Where one turn sends some rows of the set: a few examples, then the rows asked:
j_326: 330 -186 -172 180 63 174 -49 -50 -223 24 226 -149 -294 220 291 -23 -266 229
j_769: 162 325 -93 -87 395 83 67 -13 -93 57 -340 -251 180 -178 -217 -117 -171 20
j_544: -427 -103 177 123 -21 -307 247 78 1 -291 -116 -144 259 -67 -151 96 155 21
j_208: 278 -235 -40 230 109 207 -82 51 -98 -79 189 -179 -297 131 345 67 -232 198
j_59: 373 73 301 131 -40 -286 208 29 7 -21 184 351 213 80 167 30 184 -321
j_620: -122 -301 26 245 363 314 -70 9 -103 -134 214 -46 -35 236 44 119 -220 280
j_141: 236 81 -180 106 88 337 -221 76 -23 -225 429 274 -79 129 65 -103 107 -17
j_813: 109 -163 347 -364 -322 -351 319 31 -110 214 -12 -46 -4 -16 70 17 -317 78
j_657: 255 174 -128 140 360 224 -210 198 -390 27 144 -257 -154 232 -18 -98 -91 -9
j_321: 125 -136 414 -210 -368 -305 304 -191 -27 225 -46 -183 -200 -14 93 99 -133 67
j_893: 189 122 -137 24 37 330 -102 -78 -39 -258 488 148 -153 254 75 -167 105 -86
j_806: 348 8 -127 -42 313 -247 106 -192 -115 138 -410 -179 191 -220 -197 16 22 -4
j_247: -100 308 -261 -30 -269 24 -40 -154 -309 348 61 161 240 -187 -202 185 124 -220
j_662: -244 77 -50 -188 -187 108 25 -58 -243 610 69 141 128 -267 -177 58 28 -95
j_573: 233 145 -67 -144 296 -62 -74 -94 160 53 -292 -348 139 -312 -252 -69 114 -10
j_25: -39 -265 120 -344 -340 -103 277 -148 -46 57 -117 -184 -206 -52 126 290 -338 108
j_200: -92 57 -116 105 -72 401 -289 276 -122 69 331 222 -121 112 146 263 -143 68
j_404: -85 244 -160 116 -137 343 -389 177 -80 -11 282 75 -91 67 123 321 -202 20
j_272: 261 144 342 -32 -120 -359 340 -15 -154 -99 144 337 212 31 -49 -82 156 -241
j_920: 270 -138 -40 204 60 330 38 -68 -219 -78 169 -104 -261 34 404 92 -344 146
j_738: -311 327 -136 -60 -330 146 -33 -132 -162 532 112 -72 49 35 -66 81 -53 -66
j_963: -193 -278 29 145 267 436 -137 124 -41 -152 237 -71 -126 85 34 91 -176 254
j_599: 328 37 81 -7 -11 -358 307 -40 -200 73 48 359 165 259 -17 -78 257 -316
j_21: 312 179 -284 6 285 157 -327 154 -220 -32 217 -129 -166 244 -103 -120 -63 99
j_786: -189 184 43 -185 -330 -15 104 -215 -74 583 37 5 234 -150 -177 41 138 -60
j_940: -349 -287 -46 144 22 -266 220 128 -17 -351 25 -76 297 -166 -15 -54 99 -2
j_538: 148 186 -88 -189 162 -108 203 -46 29 85 -455 -291 246 -288 -174 -110 46 41
j_680: 242 212 41 -40 164 -250 14 -142 -95 89 -305 -318 224 -348 -302 -30 78 13
j_765: -111 69 -152 151 -18 426 -265 144 -42 102 186 222 -51 153 97 364 -221 146
j_43: 105 -205 271 -321 -336 -247 206 93 -14 264 7 -176 -277 68 181 92 -211 1
j_492: -294 -92 78 135 -71 -408 174 23 16 -247 27 -92 485 -181 -84 38 30 40
j_259: 213 170 176 134 -9 -97 409 -55 -44 -149 175 272 179 344 185 -142 126 -271
j_917: -272 103 -250 -219 -345 -56 41 -139 -107 414 -17 178 115 -30 -254 125 177 -90
j_643: -255 208 -24 -202 -374 58 172 -67 -225 411 -86 129 85 -269 -175 109 63 -80
j_187: 298 74 35 -58 345 -204 36 -58 -93 -69 -384 -453 116 -58 -186 148 -40 -38
j_844: 488 84 263 -68 38 -168 259 -310 -123 37 170 195 128 188 -2 -37 178 -339
j_851: 379 90 -113 61 292 247 -324 158 -224 75 234 -172 -205 163 16 -99 -77 55
j_613: 190 129 -147 -10 36 301 -185 54 74 -264 405 345 -99 291 25 8 -1 20
j_570: -198 -181 164 83 332 381 -146 43 -55 -244 300 -14 -28 109 -28 148 -280 174
j_449: -368 -268 17 27 -97 -427 53 37 126 -275 -55 -9 284 25 -153 257 30 48
j_669: 220 -55 306 -231 -300 -161 203 -78 -55 109 99 -60 -170 24 203 102 -584 72
j_937: -489 -212 76 -52 -50 -245 151 81 -157 -326 190 75 303 55 -200 168 1 -67
j_703: 157 -353 291 -312 -151 -301 221 -154 -3 235 -105 -66 -121 -7 -2 249 -329 108
j_706: 231 134 307 26 -99 -340 372 37 4 -4 3 171 277 220 74 -8 242 -270
j_600: -366 -79 58 189 76 -227 11 -54 108 -415 182 -177 338 -1 -144 -12 -107 99

j_813 -> j_706
j_851 -> j_200
j_59 -> j_940
Where do these go?
j_703 -> j_599
j_259 -> j_600
j_570 -> j_657
j_680 -> j_643
j_844 -> j_937
j_620 -> j_21

